Each path below is one point turned by a fixed rotation once a step. After each direction that follows a path, write how fast that rotation turns it, in degrees a step (0 if it stays still).
Each turn is a multiple of 5 degrees from 10 to 175, or 0.
Each row of a path follows its step; steps can be skipped.
Path 1:
step 0: [ 12  -6  11   8  -4  10   4  -1   8   7  -1   7   2  -1  -9   8   0  -6
   6  -6   0  -8   3   0  -2   9 -14  20  -4   2  -4  -2   2  10   7   3
  -2   0  -2  -9 -13  -3  -6  11   9   1]
step 1: [ -3   5   7  -8 -14  11  11   2   6  -1   9   2   3   3 -14 -15  -1  -2
   3   3   8  -3   1   8  -7   7   1   2  -7 -13   4   0  -4   8   7   3
  -3   0  -9  10 -10   2   4   5   6  11]
step 3: [ 18   7  14   1  -2   8   6  -7  -3   6   6   3  10  14 -15 -10  -1  -6
   5   6   3  -9   2   6  -3  -2   1  -5  -4  -2   0   0   2  11   1  -5
  -1 -11  -4   6  -9  -7  -4   8  -6   1]
step 4: [ -5  -3  17   1  -5   4  15  -3  -1  10  -8   2  -4  -4  -4   0  -6  -2
  -8  10  17   0  -6   7  -3  -1  -2   9  -7   3   0  -7  -3  -2   4  10
  10  -4  -8   2 -14   1  -6  13  -3  -1]
step 6: [  1   5   1  -1  -9  17   6   9   0   7   6   8  -3   4  -6   2 -17  -1
  -5   9   3 -10 -16  11   0   8  -6  11  -2  -4  -1   6   0   0  -1   2
   2  -9  -3   8 -13   4  -2   4  -6   0]
step 7: [  9  -4   6   8  -1   2  17  -7  10  -1   3   3  -8  -4  -7   0  -5   1
  12   0  10 -11   5  10  -7  -1  -3   0  -8  11  -1   8   6   3  11  12
  -8  -4  -8  -1 -11  -1  -3  -4  -4   6]
step 8: [  8   3  11  -4   6  10  -1  -6  10   8   5   4   3  -7  -9  -5 -10  -7
   1   2   4  -4  -7  13   6   8  -3   7   7  -7   1   6  -5  10  10  -5
  -5   2  -5   4 -15  -2  -6  15   8   3]
step 9: [ -1   6  12  -6  -9  12  13  -2   5   6  -2   8  -5  -4 -14   4   3   6
   2   6   7  -6   6   7 -11   1   5   1  -6   3  16  12   4  -1  -1   7
   3   0 -15   2  -2  -1   4   6   5   1]
step 11: [  5  -7  16  -6  -9   1   3 -11  -4   2  -1   7   6  15 -15  -1  -7   4
  -1   4   1  -2  -1   7  -4  -1 -10   2   0  -2   5  10   2  -4  -4   9
  -1  -4 -12   4 -17   1   3   9  -7   7]
step 12: [  0  -8   9   3  -5   6  11   3  16   1   0   3  -7  -3 -11  -4  -9   0
  -7  -2   3  -3   6   9  -3  -7   3   5  -4   9  -8  -4 -12   4   7   4
   2 -14  -7  -5 -11   4   1  13   5 -10]
step 13: [  7  -7  11   3 -11   4   5   6  -2   5   4  11   3   2 -14  -6 -11  -2
   8  -5   2  -3   0   1   1   8   2  18   1   2   0  10  -1  15  -9   0
   0   5 -11   7 -10  -8  -4   1  -4   3]
[-4 -3  1  1 -1 -3  0 -3  0  0  0 -2 -2  1  1 -4  1  0  2 -2  2  0 -1  1
  0  0 -3 -3  1 -2  0 -1 -2 -3  1  1 -1  6  1  1 -5  1 -2  0  1  3]
110
[ 2  3 -1  1  0 -1  0 -1  0  0  0  2  3  0 -1 -5  0  2  1 -1 -3  1  5  0
 -2 -4  2  0 -2 -1  2  1  2  2  0  4 -1  2 -1  3  0  3  0 -3 -3  0]
175
[ 1 -1 -2  3 -2  1  4 -5  1  0  1  2  3  0  3  0  3 -1 -1  0  1  2  1  5
  1  1 -2  2 -2  1  0  0 -3 -2 -4 -4 -2 -1 -2  2  2  2 -1  0  0  0]
0
[-2  0  2 -3  0 -3 -2  2  2  2 -2  3  4 -3  2 -2 -2  3  0  1  1  1 -6  0
  4  2 -1  1 -2  0  0 -1  0  1 -2  2  0  0  0  2  1 -1  0  0 -2  1]
160
[-2 -2  2  0 -1 -2 -2 -3 -2  2 -2  0  1  4  0  1 -2  1 -2  3 -1  2  1  1
 -2 -5 -1  0 -1  1  2 -2  1 -3 -2  0  4 -2  2  1 -2 -2  0  1  0 -5]
55
Path 2:
step 1: [ -1   1  -5   0   7  11   7   5  13  11   3 -14   5   3  10  -4   7  15
 -11   1  -6   1   0   1  14  10  -9  -1   3   7  -8  -5   8   4   6   6
   5  12   1  -4   4   6  -3 -10  -5   1]
step 2: [ -2   5  -1  -7   4  13  -1   6 -10  -3  -2  -2   5   4 -10   2   3   4
 -16   0 -11  -1  -1  -2  10   4  -6  -9   4  14   0  -2  -7   2 -10  -3
  -6   4  -1  -2  -6 -13   2 -19 -12  -3]
step 3: [ -2 -10 -11 -12   0   8   2  -1   2  -5   7  10  -3 -10  -6  -1   3   3
 -10  -7   4 -11  -2   0  10  -1 -12  18  -4   6   2  -6  -6  -8   0   4
 -18  -6  -3   5  -4  -5  -6  -6  -5  -1]
step 4: [  2  -7  -5   1   5  11  -1  -3  12   4   7   4   6  -6   8   7   4  13
  -3 -12  -3  11   4  -9  13  12  -7  13  -2  -3   5   1   7  -7   6   7
  -1  15   1  -5  -5  12  -5  -6  -1  -7]
step 5: [  1  -6  10  -7   6   9  -4  10   2  -2  -6  -5   7   5 -10   0   5   5
  -7  -5  -5  -5   3   4   8  12 -11 -11  -7   3   2   2   3  -7 -10  -6
   3  20   4  -7  -9   4   5  -7 -12  -3]
step 6: [ -1 -10 -11  -9  -3   3   7  -1   0   2   3   2  -5  -1 -12 -12   8  12
 -12  11   5 -14   3   5  14  -2 -12   0  -1   6 -12  -1  -4   0  -6  -1
 -10   5   4   8   0   3  -2  -3 -11   3]
step 7: [ -6  -5  -9   1  -3  10  -2  -7  -6   9   0  13  -1  -5   5   3   6  13
 -14  -1  -2   7  10 -12   7   7  -7   7  10   8  -9   1  -3  -5  14   2
   0   6   2   3  -3  -3  -9 -11  -2 -10]
step 9: [ 10   1  -4  -7   6  10  15   7  10   4   4   3  -3   0  -3 -11   5  10
   1  -3  -3  -4   5  11  10  -2 -14   1  -2  -2   5   8   2   4  -4   2
 -17   8  -4   2   0   9   0  -4 -17  -2]
step 10: [ -3  -4 -10 -14   8  15  -9   0  -5  12   3   7   2  -3   2  -2   6   5
  -8   4  -2   1  11  -4  18  -2  -2  -4  11  -3  -3   8 -13   1  -2  -3
   0   8   2  -8  -6   8  -3  -7  -4  -9]
step 12: [  8 -11   1   5  -6  10  11  -4   2   6   4   6  -7   2  -1 -10   9  14
  -7  -2  -2  -3   5  -5  -8   1 -15   3  -9  -2  12   2  10  -7  -1   2
  -7  10  -4  15  -2   7  -5  -8  -6  -3]
step 13: [ -7  -9   2 -14   4  15   3  12   8  19   1   5   0   2   5  -8   7   4
  -1  -4  -8   0  13  -2   2   0 -16  -5   8   5  -2   1   1  -2   2  -8
   9   7  -5  -7   5   6  -2  -7  -2  -1]
[ 1  0  0 -2  1 -4  3  1 -2  2  2  0 -3  2 -2  0  1  1 -1 -1  0 -3 -2  4
 -4  3  2  1 -1 -2  0 -2  0  0  0 -3 -4 -3  0  2 -5  2  1 -1  0 -1]
120
[ 1 -3 -1  0 -3  2 -2 -3  3 -5  2 -1 -5 -3  2 -4 -1 -1  1  3 -1 -1  0  1
  0  1  1  1  2  1  1  0  1  2  2 -3 -1 -1 -4 -1  0  3 -2  0 -1 -1]
120
[-3  3 -5 -1 -1  1  1  2  0 -1  0  0  1  1  1  0  1  1  2  2 -4 -2  1 -4
 -3  2 -2  2 -1 -4 -2  0 -3  2  2  3  1  1 -1 -1 -1  3 -2  1  1  1]
120
[-1 -2  3 -4 -2  0 -4  1 -1  0 -2  2  1  2  1  0  1 -4 -1 -1 -2  0  3 -3
 -2  3  0 -3 -1  1  2  3 -4 -1  1 -2  1 -2 -1 -2 -3 -2  1 -2  0 -2]
135
Path 3:
step 0: [  4  -7   1   5  -3  -3   5  -1  -3 -10   7   8  -7   0  -4   5  -8 -12
   2   3  -7  -3   6 -12 -11  -2  -1  -7  10   1   0   2  -1   2  -2  -4
   6 -11   0   7   1   6   0   4  11  -2]
step 1: [ 11  11   4   9   5   2  17   7   6  -1   5   4  -5   3  -1   0  -4   7
  -8  -6  -1  -5   4   9  -2   1   2   2  -1  -4   3   3  -2  -2  -2  -5
   9 -13   7   1   5   4  -5  -7  -3   1]
step 2: [ -4   9   4   2  15   8   1   4  -7   3   3  -4  -1 -10   1  -5   6   6
  13  -2  -8   0   1  -2   0   3   1  -4  -3  -1  16  -2   2  -5   1  -4
   6   0   0  -8  -1  -2   0  -1 -13   3]
step 3: [ -9  -3  -6   0  -3   2  -4   1   3  -9  -4   9   4   0  -5 -11   5  -5
   4   0 -11  10  -4  -2  -6   5   4  -8  -5  -4  -8  -1   2   0  -2  -7
   3  -6  -7  -3 -15  -4   5   3  -4  11]
step 4: [ -7   3  -3  -6  -4   0   1   4   1  -1  -2   9  -2   6   5  -9   2  -5
 -13   3  -2   0  -3   6  15   0  11  -9   6   1  -4  -6   3  -3  -6   5
   2  -4  -4  -2  -4   9  -6  -8   9  -7]
step 5: [  5  -8   2   3  -5   9  -5  -6  -9   0   0  -7 -10  -8  -4   9   0   2
   2   5  -3  -9   2   7   9   3   6  -2   3   3   2   2   5  11   4   6
   3  -6  -4 -10  -4   0  -8  -9   1 -10]
step 8: [  2  -6   1   4  -3  -5   4   0   1   3 -10  10   4   3   1   2 -11  -4
   5  -5  -2  -4   1  -3  -4   3  -6  -4   0   3  -8  12  16   3   1   8
  10   9   0  -4  -6  -9  -2   1   8  -6]
step 9: [  4   8   5  -7  10 -10   1   1  10   1   2   0  -1  -6 -12  -3 -10   4
  -4   3   4   1   3   4   9   6  -7  -3  -1  -9  -1   6   1   4   3   6
  -2  -1   6  -9   9   0   0   3  14  -1]
step 10: [ 10  -6  -1  -6   4  -5  -3   3   7   5  16   0   7   4  -6   5   3   6
  13   8  -1   3   7  -1   9   0   2  -3   0   2   3   1  -5   5  -2  -4
  -7   5   0  -5   8  -2  -5  -2 -13   7]
step 11: [  1  -4 -10   2   8   8  -4   8  13   0  -5   2   5   9  -8   1  -4  -8
   6   1   7  -2  -5   1  -6  -7  -1  -6  -4   7  -2   1   0  -2   1  -9
  -7   4  -6   6  -7   2   1   9 -10  -9]
step 12: [-13  11  -8   1  -3   2 -10  12  -8   1   2   1  -3   4   2  -6   1  -2
   0  -6  14  -4   2   1   2  -5  -2  -5  -1  -6  -9   6   7   4   3   1
  -4  -8   4   9   6   5  -5   6   2  -4]
[-1 -3 -2  0  0  0 -3  1  1 -4 -4  1 -3 -4 -4 -1 -2  0  0 -2  1  1  0 -3
 -1  0 -3  0  0 -4  0  0 -2  1  4 -1  2 -3 -3  1  0 -1  3  2  2 -1]
125
[ 0  1  4  2 -2 -4  1  0 -2 -3 -3  0  2  1 -1  1  0 -3 -2  2  1 -4 -1  0
  1  4  1 -2  4 -4  1  5 -3  1  1 -1 -2  0  0  0  1  0 -2 -2  2 -1]
85
[ 3  0 -1  0  0  2 -3  3  2  1 -2 -4  1  0  1  0  0 -3 -1 -2 -5  1  3  1
 -2  2  0 -1  1 -1  1 -2  0 -2  4  1 -4  3 -2  1  0  0 -1  0 -2  4]
90
[ 0 -5  0 -5  2  2  2  1 -1 -3  3 -2  0  1  1 -2  0 -1  1  0 -2 -1 -4 -1
  1  3 -2  4  2 -4  0 -1  0  2 -4 -2 -2  1  1  1 -1 -1  0  2  0  1]
100
Path 4:
step 0: [ -1   4  10  -3   8  -3   3   6  -9   3  -7   5  -4   0  12  -6   9   3
   2   8   0  -7  -7   9   4  -6  -3  -6   8   4   1  -4  16  -3   2  -8
 -12  -3   6   1  -8  13  -1  -9   2  -3]
step 2: [ -2   4  -8   4   0   3  -8   6  -8  -6 -10   1 -13  -4  -1  -5   2   5
   2   8  -5   6  -7  -7  -5   5 -17  -5   2  11  -6  -9  11  -7  -3  -1
   5   5  -1   8  -4  12  -5  -1   3  -2]
step 3: [  3   4  -7   2  -3   7   9   5  -7   0   0   3  14  -1 -10  -7   5   6
 -13   5   4  -7   3  -3   2   1  -6  -7   4   8 -12   0  13   7  -6  -1
  16   1  -1   1   3  -3   3  -1   4  12]
step 4: [  6   0   2   3   9 -12   5   3  -3  -5  -9  -2  -4   2   3   5  -6  -7
  -6  -3  -8  -1  -3  -7  -9   0   1 -16   0  13 -12  -3   4  -8  -4   1
   1   4   5   5   9   8   8  10   1  12]
step 5: [  2   3   5  -3  10   8   1 -21  -7  -6  -3   6   2  -3  -7   3  -2   2
  -8  -3  -1  -2  -1   4   2   6  -3  -4   1  -4 -11  -4   5   0  -5   6
   4   9   4  -4  -1  -9  18  -3  12   4]
step 7: [ -6   3  11  -5  14   7   8 -18  -9   6  -4  -8  -1   2  -3  -7  -4   0
  -5   9  -1  -1  -2   7   5  -3  13   2   1   3  -1   4  14   1  -1   0
   0   4  -4  -2  -5   8   2  -7  -9   0]
step 8: [ -2   7   9  -1  11  -6 -12   0   1   0  -2   0  -7  -3  -2  -8  17   0
  -1   2   3   6 -12  -4   1 -12   8   2  10  -1   0  14   0  -5  -8   1
   1   0   8  11  -2   6   1  -3   3   2]
step 9: [-14   6   0  -2  12   5   5   2 -11   1  -6 -12   2 -14   3  -1   9   8
  -3   3   5  -2 -11   5  -2  -3 -13  -1   5   6   4  -3  12   8  -2   4
  -7  -6   1   3  -7   4   3   1  -2  -9]
step 10: [  4   4   6   0   1  -8  -6  12   5  10   0   1   1 -13   4 -10   0   6
  -4   9   4   4 -12  -1   9   1  -2   2  10  14 -11  -4   3   5   0   1
  16   0  -2  -2   3   7   0   3   8   1]
step 11: [ -1   0 -15  -3   3   1  11  -5  -7   0  14 -10  -8  -4  -4  -6   4   0
  -4  -1  -5   6  -9   0   2   1 -14 -13   0  11 -10  -4   4  -6  -4   4
   6   1  -5   3   1   9   1   7   1   1]
step 12: [ 11  11  -3  -2  -9   7   1  -1  -1  11 -11   9   4  -6   1  -8   8  -8
  -6  -5  -1   2  -8  -6   0   1  -4 -13   0   7  -8  -5   2   5  -6  -4
   7   8   6  -3  -1  -3  10   1   4   8]
[-2  1  0  1 -2 -1 -1 -1  2  1  2  0 -2 -2  2 -4 -2  3 -4  0 -3 -3 -5  1
  0  0  1 -1 -2  1  3  3 -1  1  0  2 -2 -3 -1  2  2  0  2 -5  0 -2]
35
[-1  0  1  5  3 -1  0 -2  0  2 -1  0  3  2  2  0 -2  1  1 -1 -3  0 -1 -1
 -1  0  0  3  1 -3 -3  5  0  0 -3  1 -3  3  1 -4  0 -1 -1 -1 -3 -1]
40
